The rows below come in pairs that one turn or mirror swaps. Which row does each named row swap with?
The rows were stretched afterwards, more along some directions than others.
Voto: [ -8.9  10.2   7.3  -9.4 -17.0  17.1 -19.4 -23.6  16.1  30.9 -12.6 -14.5
 -20.7  -9.0  62.6  16.8  33.1 -21.2   1.9 -23.0 -18.8]
mim: [  8.2  -8.7  12.3 -12.4  -0.9 -13.8  26.8 -41.9   5.3   4.5  -3.8  17.6
 -22.0  11.8  25.2  -9.6   7.9 -20.4  17.9  15.6   3.8]
Ger: [ 15.7   9.7   0.9 -19.7   5.9 -32.2  32.6 -45.5  10.2 -18.6 -10.7  11.1
 -24.4   5.3  30.4  20.0 -12.4 -15.1  21.4  -4.9  -4.9]
Zav: [ 19.0  19.7   6.2 -39.8   5.7   5.3  -0.3  -6.9  12.8  -3.3   4.9  -5.8
 -16.4   2.9  49.7  11.2  20.9 -24.9   4.9   3.3 -31.4]
kab: [ 34.1  13.9  17.1 -26.9   0.8 -12.1  -9.7 -13.7 -10.5 -23.6   8.2  13.7
 -29.2   4.0  51.6  15.3  -6.6 -36.0  -0.2  19.6 -24.1]
Lekep: [  7.6  22.0  21.7 -29.0 -19.2 -17.2  -2.1 -10.2  11.5 -16.0  -4.5  14.6
 -21.0   9.5  44.3  36.5 -10.9  -7.0   0.1 -13.5 -18.6]
gemo: [ 19.2  28.2   0.1 -44.2 -11.4  -0.2  11.7  17.3   4.8 -31.5  -1.7   0.4
   0.0   1.6  44.8  29.0   4.1 -12.6  -7.0 -16.8 -36.3]
dukir: [  4.5 -39.5   6.2 -15.0  -8.9  10.9  17.8 -35.9  -2.0  13.9 -37.4   8.4
 -28.7   1.0   5.5  26.3 -14.5 -21.1 -16.0   9.1   8.3]
tol: [ 13.3  -6.7   1.6 -41.1   4.0  39.5   6.9  13.3 -16.5 -22.9 -19.4  21.5
 -10.4   9.8  30.8  31.6 -14.1  -8.4 -37.6 -13.4 -10.0]
teg: [ 11.2  29.6  41.8 -54.1 -28.5   1.8 -19.2 -27.2   7.4  -1.5 -19.8  14.9
  -9.7   6.8  38.2  25.3  14.0 -34.1   5.7 -48.2 -39.1]
Mip: [  3.8 -17.7  26.3 -15.0 -10.4 -14.0   3.1  -3.5  26.2   1.7  -6.3  26.8
   1.9  19.2   1.5  19.9  15.5   6.7   0.5  27.5 -15.6]
dilam: [ -6.7  17.9  -9.7 -12.8  17.1   1.8 -12.1 -34.8   1.1   6.0 -12.8  17.7
 -21.3   5.4  20.1  -4.3  -2.0 -24.6 -16.9 -25.9   7.0]
dum: [ 19.7  -3.5  -3.2 -17.7   3.4 -24.8  19.4 -11.3 -25.8 -38.3  -2.8  31.6
 -20.4  22.1  58.7  34.1  15.4  -4.0   3.5 -21.0 -23.2]
lolo: [ 24.6 -18.7  17.5 -26.2 -30.2 -19.3   9.7 -34.5  -1.0   9.9 -25.2  13.0
 -31.5  12.0  15.8  49.4  -7.9 -13.3   9.0  11.1  -7.7]
zikol: [  9.7  -4.4  21.0 -30.3 -13.9   7.5   2.1 -21.3   5.3 -23.3 -30.2  44.4
  -4.6  21.8   2.2  13.1 -12.1 -12.7 -25.2 -25.7 -21.0]
zufar: [ 24.8  -3.4  -0.1 -24.3  -5.7 -30.1  19.1 -22.3   1.5  -5.9   3.3  -1.0
 -13.8   0.8  40.2  17.4  20.8 -24.7  26.1   5.7 -26.3]
fuve: [ 25.1 -19.8  13.2 -25.9  10.6  -8.8  33.1 -41.2   7.9 -14.5 -33.3  23.9
 -38.0  24.6  13.1  16.9 -13.1 -16.0  -4.8   0.8   6.3]
feged: [ 16.1  -4.2  19.6  -9.3  -6.3 -42.0  22.7 -53.7  -3.0 -17.7  -7.6  40.5
  -3.7   8.9   8.0  25.3   3.7  -5.6  30.2   5.8 -12.7]
retes: [ -6.4 -36.7  18.7 -24.6 -16.0  21.6   1.6 -25.8  -4.8  20.4 -33.5   9.5
 -26.3   5.9  18.0  25.2  -2.9 -30.2 -18.1   0.2  -8.1]
gotav: [  6.2 -12.9  46.2 -31.2 -28.7   6.9  -8.6 -12.3  -9.3  -3.1 -11.0  38.1
  -1.3  17.4  55.6  35.6  34.2 -21.8  11.6   6.0 -40.2]
pibuv: [ 23.2 -23.8  -4.6 -12.2  -9.1   7.9   2.6  -7.8 -19.6   2.4 -16.8 -14.0
 -30.1  -5.3  21.4  31.5 -11.7 -13.6  -7.0   6.8  -1.8]
Ves: [  9.7   9.7 -14.2  -7.4   0.9 -27.8  -4.8  -2.9  -5.8  -8.6   6.6  -1.3
 -16.6   4.7  30.9  20.0  26.7   0.0   4.0 -14.7 -30.5]
futet: [ 15.4  19.7 -14.0 -27.1   9.2 -18.0   7.1 -33.5   2.3  15.8 -11.6 -21.4
 -27.4 -19.7  20.4  30.0 -16.4 -35.6  -5.8  10.2  -9.3]
Zap: [ -3.1   2.3  -3.1 -29.3 -15.3 -15.0  17.9 -23.1 -14.1 -17.5 -14.1  27.4
 -10.1  11.6  46.3  43.2  -2.2 -10.9  -3.2 -43.9 -35.4]
rafet: [ 22.1 -19.9  24.4 -31.4  -7.0 -19.9   5.5 -38.4  15.3  22.8 -19.2  14.7
 -16.4  19.5  19.5  36.0  11.2   9.8  27.5  -8.7 -29.3]
nogi: [ 11.6  24.0  -9.4 -36.7   3.8  24.2   2.1  -4.8 -14.6 -24.5 -20.2   4.0
 -26.0 -17.9  48.4  28.0 -27.0 -49.6 -37.2 -18.3 -15.0]
mesob: [ 23.4 -14.7   4.1  -4.0  15.7 -15.5  16.1 -27.2 -11.0 -14.9  -1.8  28.7
 -20.6   9.7  28.7   5.0  -1.4  -7.5  18.1  20.1  12.1]
Bora: [-11.7   6.5  -6.8   3.9  30.3  37.2   2.4   7.8  -9.4 -20.1   1.4   2.1
 -26.1 -18.7  37.9   8.1  -3.8 -24.1 -43.3  -3.4  10.4]
Muku: [  7.5  20.1  -3.0 -29.0  -2.2  30.3 -24.0  19.6   7.6   5.5   2.6 -10.2
 -13.0 -18.9   3.2  32.4   5.1 -10.1 -35.1   3.4 -10.7]
dib: [ 18.2   3.7  18.7 -20.2 -15.4  -2.7   4.4 -60.9   6.5  34.6 -22.0 -15.2
 -56.5 -12.5  33.8  14.4  -7.4 -31.5   4.8  -6.6   7.9]
kave: [ 42.2  -4.0 -13.8 -36.9   3.9 -14.7  21.8  14.4   5.2 -34.5  -2.0  31.2
   2.1   9.3  -7.2  34.2 -13.2  13.0 -12.4  22.0  -6.7]
Vofal: [  9.0 -19.4   3.5 -15.0 -19.8  -1.0   8.5 -20.4 -19.2  -4.6 -11.5  31.0
  -6.2   3.3 -19.5  28.0  -5.3  -9.4   4.1   9.6  -5.8]
feze: [  9.7   7.5   8.8  -7.1  16.4 -24.4  11.5 -38.8  -6.6 -19.2   2.1  25.9
  -4.6  -2.0  20.4   4.5  15.8 -28.5   7.9  -7.5  -4.6]
minuz: [-13.9 -24.6  20.5  -9.6 -21.7 -15.6  27.3 -48.4  -7.7  -1.5 -32.2  31.7
 -10.5  18.0  38.1  29.0  -6.0 -14.4  11.0 -41.1 -22.9]
kiza: [ 22.4  27.1  13.2 -68.0  -7.0  43.4 -10.6  -3.7   5.5  -9.9 -17.6  -7.9
 -35.4  -9.0  36.3  28.6 -16.5 -34.6 -27.6 -16.5 -12.3]
lika: [ 20.4  -4.4  24.1 -28.0 -27.6 -12.5   2.3  -8.9   8.0   0.9   0.2  24.9
 -10.2  22.3  37.6  47.1  15.7  12.1  27.7   3.9 -24.3]
Pivo: [  2.0 -21.9 -17.8 -16.8  -5.1  11.7  29.8   4.8   0.5  -5.8 -33.0   7.2
  -1.4  -1.6  -3.6  38.4  -7.7  12.9 -27.0  -8.7 -10.5]
leku: [ -9.9   8.2  16.2  -7.2 -23.6 -11.3 -21.1 -28.1  18.3  36.0  -0.6   0.1
  -9.6   2.6  26.4  19.9  25.6 -19.5  15.8 -11.3 -15.8]
venot: [ -7.0 -17.3  21.5 -18.1 -17.2 -34.7  23.9 -42.4  -4.3  -1.1 -22.1  37.5
   6.5  19.1  20.1  34.6  -6.3 -22.7   9.2  -2.9 -30.3]
mubed: [  9.8   7.5  11.7 -32.8   1.5   6.6  -3.6 -49.0  -2.6  15.4 -23.5   0.6
 -26.6  -1.6  30.3   7.6 -14.2 -59.6 -12.7  -3.8   3.7]
Dudi: [ -4.4 -10.6   0.2 -12.7   2.0  31.9  -8.5  -1.6  -7.2  25.6  -9.5  -3.3
 -36.8  -8.7  24.1  27.8   3.7   5.5 -36.7 -11.0  -9.1]
Vudi: [ 17.9   1.5 -16.0 -30.9 -14.1  10.8  17.9 -10.7  14.6   6.7 -25.9 -16.2
 -33.1 -21.8   3.7  34.1 -16.3 -30.5 -27.6 -27.9 -13.9]
razov: [ 13.2  18.3   2.3 -51.1   3.8  32.9 -19.9 -31.4  10.9  15.0 -26.1   7.9
 -15.0  -0.6 -14.5  23.5 -15.9 -30.7 -36.2   2.7  -4.4]
zami: [-18.5  10.9  -1.6  -7.3   1.2 -10.2  12.6 -30.5 -23.0  -4.3  -0.1  16.0
 -32.3   3.8  49.6  15.0 -20.4 -15.8  -7.6 -41.4  -8.3]
paka: [ 18.1  -7.6  20.4 -45.1 -24.1  23.2 -16.5  18.7   4.1   0.6 -12.2  18.5
  -5.3  13.6  29.9  35.5  26.1  -9.1  -5.3 -20.1 -34.8]
Sapu: [ 18.9  32.3  -9.8 -33.9 -15.8  -5.0 -18.2 -24.1 -15.4   3.8   2.8  -7.2
 -34.4 -10.2  19.8  23.3  -5.6 -42.1   2.5  -3.3 -12.2]
pefo: [ 24.4 -19.7   0.0 -39.2   3.5  10.7  21.1  -9.9   2.9 -14.7 -36.7  22.1
  -9.9   8.3  -1.6  20.1 -13.6 -25.3 -24.6   4.4 -16.0]
mabe: [ 22.0  23.9 -14.2 -51.9  13.1  35.8 -12.6   6.4   3.3  -2.9 -10.0 -22.4
 -39.2 -15.4  23.9  29.1 -17.9 -22.6 -41.2  -7.8  -7.2]
zer: [ 10.9  19.1  36.2 -42.9 -34.5   8.5 -20.8 -39.1  -1.0  10.8 -14.2  22.5
 -22.6   1.5  65.3  36.4  10.0 -57.0  12.6 -13.5 -21.3]
Kosaf: [  7.3  14.0 -25.4  -8.7  -5.7 -33.6  -3.0 -19.4 -13.3  -1.8  -1.1   2.5
 -26.4  -6.9  40.9  30.9 -17.2 -34.0 -15.0  -6.0  -5.1]
tuz: [-12.6 -23.3 -17.7   7.7  15.4 -11.9  21.9  -2.0   3.8  -5.4  -5.1   8.5
  -8.0   7.9  15.5  14.8  13.9   8.7  -7.3  -0.8 -13.5]
Bidaf: [ 25.3 -11.9 -19.1 -27.1 -14.2  13.3  20.5  12.3 -13.6  -8.4  -7.5  -2.7
 -44.6 -11.5  57.8  62.1  -8.9 -22.7 -23.4  12.9 -26.3]

kab pairs with zikol
leku pairs with lika
retes pairs with kiza
tol pairs with mubed
Dudi pairs with dib
Pivo pairs with futet
Voto pairs with rafet
Kosaf pairs with kave
Lekep pairs with Mip
Bora pairs with fuve

